In the rows, zero is written as 128.
Rotation paths and how fast each direction turns (degrees per step):
Each turn is a multiple of 5 degrees from 10 to 175, or 0.
Each row of a path follows its step; steps can be skipped.
Rotation 1:
step 0: [121 115 129 135 141 116 128 126 126 131 125 140 128 117 129 130 130 128
 116 135 125 116 128 130 144 141 122 124 124 121 125 115 111 123 123 134
 135 115 130 131 140]
step 1: [137 143 126 120 132 125 142 131 122 151 122 141 121 131 127 129 136 122
 122 137 126 137 121 125 127 131 128 137 128 124 146 124 119 126 118 122
 131 123 114 132 127]
step 2: [124 122 126 114 140 126 126 129 123 128 116 141 130 141 131 129 126 117
 119 133 124 114 118 126 127 136 126 123 114 125 125 124 133 123 139 142
 146 125 123 136 140]
step 3: [130 135 137 133 124 125 121 134 119 148 126 128 122 126 115 115 128 123
 114 135 142 122 119 127 141 126 112 132 126 119 139 132 125 139 126 125
 134 127 121 133 138]
step 4: [143 121 127 128 142 109 124 126 116 129 120 136 133 140 135 119 119 121
 131 127 117 124 123 130 122 128 122 128 132 123 147 125 124 130 133 140
 129 114 132 139 130]
step 5: [123 122 142 134 124 136 135 139 120 144 137 138 130 136 129 123 133 132
 119 124 138 118 117 128 115 129 121 122 133 119 134 124 133 126 123 121
 147 123 129 143 129]
step 6: [118 126 116 126 131 116 136 118 129 125 119 125 126 137 125 115 126 121
 130 124 136 136 121 118 130 140 122 125 131 114 141 132 124 132 130 128
 130 118 140 145 145]
step 7: [135 121 129 146 120 120 132 136 107 134 121 138 134 144 126 130 139 125
 121 121 128 126 132 124 127 125 119 136 135 124 123 127 120 116 120 122
 136 124 128 130 143]
step 8: [125 127 132 115 130 132 130 114 134 139 127 124 137 135 124 132 132 125
 128 135 123 134 120 115 120 128 116 122 139 127 133 116 112 132 132 127
 139 107 132 132 142]
step 9: [126 131 117 136 115 118 129 134 125 128 135 138 117 137 131 125 139 124
 112 142 127 119 130 125 123 144 119 129 122 126 129 122 111 126 119 136
 137 128 139 131 137]
step 10: [118 133 130 116 131 133 132 129 121 129 120 139 130 146 131 118 130 131
 122 138 128 140 124 123 125 116 120 142 121 125 133 131 114 130 126 126
 127 108 114 129 136]
Speeds:
[129 129 129 128 131 127 135 130 125 129 130 128 129 127 134 129 126 124
 129 129 127 128 131 128 124 124 128 132 132 129 127 131 127 126 134 127
 129 127 124 127 129]	120
[135 130 129 126 128 129 128 128 130 131 128 129 130 127 134 130 127 132
 128 129 126 131 128 128 124 133 129 122 130 127 131 125 127 127 127 126
 132 130 128 126 126]	100
[129 124 129 132 122 126 130 123 130 126 129 126 131 131 129 126 132 129
 133 127 130 128 129 128 125 126 131 129 133 129 128 128 129 131 125 126
 131 127 131 130 133]	35
Rotation 2:
step 0: [122 117 131 127 124 140 118 146 124 121 135 138 127 125 123 106 141 121
 139 118 121 133 128 136 138 141 127 136 132 138 132 130 135 125 126 118
 135 123 134 112 131]
step 1: [126 126 125 120 118 123 123 127 140 116 133 125 130 132 123 126 109 124
 116 124 113 132 114 123 127 112 137 131 125 121 128 126 143 118 139 144
 128 121 134 125 140]
step 2: [125 129 142 124 119 134 134 134 120 119 127 141 125 108 140 129 130 118
 127 133 126 118 124 135 126 151 143 132 129 120 124 127 128 122 130 123
 138 141 141 123 131]
step 3: [131 115 124 134 132 115 127 124 125 126 132 119 130 118 114 131 126 115
 117 131 105 141 134 118 128 129 129 132 119 117 130 143 125 137 119 140
 134 127 126 125 141]
step 4: [134 118 129 118 124 138 121 126 125 135 136 132 131 132 118 129 123 125
 117 132 141 130 120 143 121 145 139 140 124 118 118 115 138 132 113 126
 134 137 132 135 115]
step 5: [140 123 139 152 127 132 125 109 134 137 127 138 124 127 124 121 134 124
 124 136 124 138 142 133 126 118 137 125 122 124 123 133 127 113 126 136
 127 133 119 128 146]
step 6: [129 140 123 122 120 137 133 128 131 126 135 130 117 126 131 146 144 137
 128 121 125 130 124 141 132 127 131 142 131 124 107 129 130 138 105 135
 126 121 129 136 126]
step 7: [135 126 128 134 139 120 124 122 135 127 136 124 103 132 125 115 117 121
 137 129 125 127 134 138 132 129 124 124 116 127 113 140 116 109 132 124
 131 126 123 139 119]
step 8: [127 145 126 127 129 125 131 124 142 116 112 123 121 134 134 125 137 141
 128 128 118 136 137 127 114 128 143 139 122 126 122 119 137 141 121 118
 121 134 120 123 114]
step 9: [128 131 119 137 132 122 108 135 133 130 117 128 128 109 133 125 131 118
 130 117 134 133 128 149 130 124 119 136 128 125 132 131 119 124 143 124
 130 125 117 147 125]
step 10: [136 128 133 136 134 113 129 134 127 123 116 113 133 130 137 132 122 147
 124 129 121 113 135 134 117 121 127 118 127 133 121 128 154 134 120 127
 134 123 133 135 122]
Speeds:
[124 124 126 130 126 128 131 128 129 126 131 128 131 132 124 123 130 127
 127 131 128 133 130 126 128 130 128 130 126 127 129 127 129 128 130 125
 128 126 125 130 120]	90
[126 126 129 127 126 127 127 129 123 131 128 133 125 125 126 124 129 124
 131 127 131 125 129 130 128 124 129 127 126 129 127 128 126 127 129 120
 132 129 129 132 129]	155
Rotation 3:
step 0: [131 127 127 132 120 116 137 112 118 142 130 145 146 133 125 124 133 140
 131 132 135 128 135 116 126 127 127 137 123 121 117 125 114 133 142 138
 135 128 137 125 143]
step 1: [118 133 147 130 122 130 136 143 138 121 120 130 130 130 110 133 137 129
 124 131 114 144 133 140 123 145 132 150 120 131 131 127 122 122 128 129
 129 134 127 130 132]
step 2: [122 121 122 131 128 125 126 124 149 129 119 125 125 112 139 139 126 122
 134 121 131 118 125 139 134 129 130 133 127 111 134 146 125 123 149 125
 135 133 126 109 132]
step 3: [127 136 119 141 132 133 117 110 126 130 129 138 130 116 128 136 131 133
 109 134 127 122 122 143 123 131 120 131 133 120 130 126 117 120 116 145
 125 112 138 140 131]
step 4: [137 119 122 136 135 140 151 121 124 111 119 117 131 136 126 121 129 143
 132 129 123 113 129 128 124 136 140 141 127 123 131 128 135 117 115 116
 130 129 134 127 127]
step 5: [124 139 130 119 124 134 120 126 144 123 130 130 113 143 128 122 120 131
 132 113 120 113 119 128 116 124 120 119 124 117 131 132 125 129 134 114
 135 124 122 144 144]
step 6: [126 123 127 134 120 115 113 134 130 125 115 122 130 133 138 118 114 127
 116 136 131 138 119 124 118 130 123 121 139 129 128 141 128 123 116 118
 129 113 138 130 105]
step 7: [138 120 117 135 130 136 116 131 109 141 128 118 116 140 124 132 137 139
 138 134 134 122 118 114 126 112 125 139 121 132 118 140 125 135 122 129
 127 130 133 124 132]
step 8: [155 135 140 116 121 128 130 130 128 116 138 145 134 138 121 132 140 126
 116 131 128 136 123 123 126 130 131 129 122 136 117 129 123 135 137 109
 127 118 122 130 128]
step 9: [126 129 124 137 132 131 118 137 135 137 127 133 122 126 126 125 123 130
 128 117 115 146 126 134 143 137 118 131 122 143 137 135 149 132 133 116
 133 132 121 111 116]
step 10: [131 125 121 130 141 121 127 112 130 124 129 131 126 116 146 147 120 122
 119 142 132 128 129 117 136 113 115 131 123 141 127 133 132 139 139 140
 138 133 127 136 131]
Speeds:
[130 128 129 131 132 125 129 127 125 125 127 126 126 126 128 128 127 125
 129 126 123 125 127 132 123 132 130 123 129 125 129 131 126 126 126 131
 128 128 130 127 133]	35
[130 127 131 131 125 126 129 130 129 127 124 131 131 128 125 127 129 126
 125 127 125 129 130 129 127 123 121 128 134 129 127 124 128 126 124 127
 126 124 127 126 131]	140
[127 131 132 130 127 127 129 125 130 128 129 125 125 132 133 128 124 130
 130 128 124 127 131 122 128 127 130 128 131 124 129 124 132 130 127 129
 127 126 132 131 127]	55
[128 130 131 125 128 127 130 128 134 126 131 125 130 131 130 125 128 129
 129 124 127 129 125 131 125 131 125 130 128 128 128 131 130 132 129 130
 122 129 123 125 129]	100
Rotation 4:
step 0: [119 120 119 120 129 114 128 117 137 129 131 124 132 134 130 129 112 131
 130 133 137 121 148 129 129 133 122 113 134 130 141 130 129 131 108 133
 130 119 115 132 120]
step 1: [128 121 133 117 124 120 130 126 144 126 129 119 125 130 130 122 136 127
 128 105 132 140 132 120 124 107 126 130 135 116 136 121 111 124 120 126
 132 127 131 130 139]
step 2: [127 117 137 118 129 135 129 124 133 136 127 121 131 142 132 128 129 139
 120 126 136 116 125 132 107 120 131 118 133 129 132 116 147 133 119 127
 130 124 113 137 121]
step 3: [122 134 130 140 121 120 125 123 140 134 128 126 138 141 135 122 135 123
 124 112 122 142 135 124 123 115 124 117 134 146 130 124 116 132 135 140
 127 121 122 131 118]
step 4: [127 122 135 120 124 127 130 125 133 122 138 116 130 143 124 130 107 141
 118 128 140 125 137 128 128 115 109 134 124 129 138 129 137 128 131 131
 124 112 123 123 125]
step 5: [121 127 122 114 128 125 134 119 147 129 131 116 135 130 128 137 126 117
 128 123 122 146 138 122 130 126 132 119 140 117 139 114 125 127 136 125
 129 130 124 140 115]
step 6: [127 114 130 117 121 127 115 120 126 126 122 132 126 147 135 136 131 134
 103 118 128 126 126 121 112 116 123 128 121 115 128 125 126 120 130 129
 127 121 125 133 131]
step 7: [124 139 130 125 125 132 129 117 135 136 130 128 136 135 118 109 120 118
 121 113 126 129 129 138 124 122 136 124 132 127 125 118 135 131 142 129
 121 122 108 136 116]
step 8: [127 130 134 121 117 126 117 129 126 133 132 122 127 146 129 134 122 119
 120 128 121 127 127 110 140 116 117 122 122 128 127 122 129 136 136 138
 135 105 135 122 122]
step 9: [123 139 111 125 127 123 125 115 132 123 119 121 135 127 115 125 113 119
 117 134 141 133 144 121 121 122 122 130 140 113 130 123 138 126 128 130
 122 122 125 133 122]
step 10: [118 126 136 114 118 120 118 127 122 139 120 133 119 129 126 129 127 131
 125 118 121 128 134 112 136 114 129 127 126 115 135 112 121 120 138 120
 141 130 124 141 129]
Speeds:
[125 130 127 130 124 132 129 128 125 127 132 127 127 130 123 130 126 128
 128 125 130 127 130 127 128 132 130 125 132 128 129 130 128 131 127 130
 129 135 123 131 126]	155
[125 127 129 128 124 128 125 124 130 129 128 127 129 123 129 123 127 125
 130 130 121 126 130 132 128 129 128 126 129 130 132 125 126 127 127 125
 129 131 130 128 122]	155
[126 133 128 126 130 125 130 127 127 123 127 126 128 127 131 130 124 126
 130 128 131 129 133 125 130 127 124 127 126 130 130 132 129 128 130 127
 129 129 130 121 123]	80
Rotation 5:
step 0: [144 130 123 126 126 130 126 140 119 118 117 134 131 135 140 125 116 130
 129 127 130 136 109 119 120 135 115 123 131 124 121 134 105 122 129 127
 111 147 141 123 129]
step 1: [129 124 116 106 115 145 126 143 129 123 123 142 128 127 146 147 127 128
 121 125 143 123 120 137 118 134 115 130 140 123 140 133 125 129 121 132
 127 131 138 130 125]
step 2: [127 137 141 124 127 127 135 148 118 122 117 113 128 134 147 136 126 141
 122 116 145 121 124 114 125 137 132 136 132 134 150 135 117 135 126 127
 131 134 134 124 128]
step 3: [158 133 128 121 120 137 124 134 114 133 111 124 132 126 142 118 123 129
 127 116 131 126 125 135 135 132 123 129 136 134 131 150 125 124 134 137
 124 136 131 111 125]
step 4: [132 135 135 121 118 127 128 138 128 136 123 141 137 125 146 143 131 128
 125 144 124 115 128 133 127 138 121 131 132 140 130 146 131 130 115 125
 124 150 146 120 125]
step 5: [122 140 126 142 116 134 137 141 125 121 124 125 118 123 157 143 116 125
 120 117 127 132 130 128 135 125 122 135 116 132 136 137 128 140 130 132
 129 141 134 116 115]
step 6: [135 135 127 132 133 131 139 139 111 141 118 125 138 125 141 132 125 132
 133 129 137 131 112 128 136 133 112 128 119 114 135 135 132 123 121 146
 123 149 118 113 125]
step 7: [139 140 133 125 121 129 124 127 128 115 124 135 144 113 135 144 141 121
 116 124 130 131 106 123 128 133 102 126 121 134 133 141 125 126 124 128
 128 141 134 128 124]
step 8: [138 141 109 127 127 133 134 137 121 123 113 125 121 129 139 155 144 128
 132 119 140 125 126 129 129 131 122 135 125 132 129 128 128 150 131 119
 126 146 125 129 127]
step 9: [143 112 133 125 139 136 134 133 125 117 116 118 127 129 141 145 132 132
 141 123 135 113 128 114 132 128 113 136 116 127 133 142 128 122 131 135
 122 135 123 111 122]
step 10: [139 133 128 118 121 135 128 128 118 134 115 137 130 126 133 136 147 120
 126 119 126 134 127 126 119 142 118 139 112 152 141 134 135 120 118 132
 124 128 126 109 124]
Speeds:
[129 127 126 130 122 134 127 125 129 125 126 128 125 125 129 127 127 121
 125 127 129 130 125 130 128 125 129 129 128 131 129 128 129 126 134 129
 128 125 126 127 127]	160
[124 128 127 126 124 128 125 130 133 128 136 127 124 127 129 130 131 125
 129 124 131 128 128 128 132 133 129 127 131 129 126 128 130 129 127 126
 126 132 128 130 129]	110
Rotation 6:
step 0: [134 137 144 134 105 131 129 138 131 126 122 122 134 127 118 131 128 120
 132 119 125 120 130 107 127 134 129 139 130 133 125 116 137 120 129 134
 139 125 128 135 128]
step 1: [122 129 138 130 118 123 139 132 140 132 125 130 133 126 133 135 112 124
 123 125 114 128 118 128 128 112 139 140 139 123 124 125 133 131 125 136
 112 144 129 127 119]
step 2: [129 119 112 140 124 110 132 131 141 120 130 122 143 130 130 123 120 139
 135 128 118 122 124 129 133 126 129 131 144 137 132 132 131 122 120 126
 134 125 131 146 127]
step 3: [127 115 116 146 131 137 125 129 129 126 138 125 127 138 122 128 126 132
 122 120 128 143 119 128 124 130 134 147 131 135 116 112 128 114 127 119
 127 130 124 125 123]
step 4: [127 116 130 127 126 122 112 140 133 137 129 121 134 139 113 136 115 121
 129 112 126 117 126 113 117 130 123 132 129 123 129 118 126 120 128 134
 126 125 138 127 141]
step 5: [128 134 140 127 123 133 132 129 145 129 128 138 126 141 140 126 118 121
 114 121 128 124 113 135 130 131 125 137 136 133 140 121 130 116 131 136
 121 138 132 138 140]
step 6: [123 132 116 137 111 120 134 132 129 125 118 136 137 122 130 121 133 116
 133 114 133 118 115 132 126 115 126 136 136 133 131 120 142 127 121 118
 132 117 132 138 132]
step 7: [113 128 116 138 115 137 114 135 130 118 134 126 122 121 123 128 116 134
 109 125 128 130 122 130 127 124 131 135 150 129 119 126 132 135 126 122
 127 136 133 124 124]
step 8: [125 137 124 126 133 114 119 130 143 124 135 115 132 137 116 117 113 129
 121 119 130 133 130 112 136 130 126 124 131 119 123 121 139 117 121 123
 122 118 134 136 127]
step 9: [128 127 134 140 135 132 142 138 128 119 133 125 136 134 130 119 118 123
 124 122 138 135 125 129 124 128 121 132 127 141 122 124 139 116 129 133
 109 141 141 122 143]
step 10: [123 118 116 139 115 125 137 130 130 135 126 143 137 126 130 128 120 127
 131 121 141 114 122 124 123 138 120 122 134 119 138 123 132 117 132 127
 124 122 148 124 123]
Speeds:
[125 125 128 128 129 132 121 128 134 129 129 133 127 128 131 128 130 124
 130 124 127 130 131 130 125 128 127 129 126 128 131 129 129 131 129 126
 129 127 125 132 132]	45
[127 126 127 128 136 126 129 126 129 130 134 127 131 130 122 129 127 130
 131 126 129 134 131 131 128 131 126 128 129 131 127 129 128 127 129 126
 126 128 131 127 127]	65
[127 125 125 127 127 128 127 131 125 130 128 129 126 132 129 124 128 129
 132 130 131 130 127 125 125 130 131 125 127 127 131 127 127 120 130 132
 126 129 125 125 133]	65
[127 129 123 128 129 128 125 132 130 130 123 123 127 128 132 131 130 135
 129 128 127 129 127 130 131 127 127 129 131 129 128 126 130 129 133 124
 127 125 126 125 127]	80
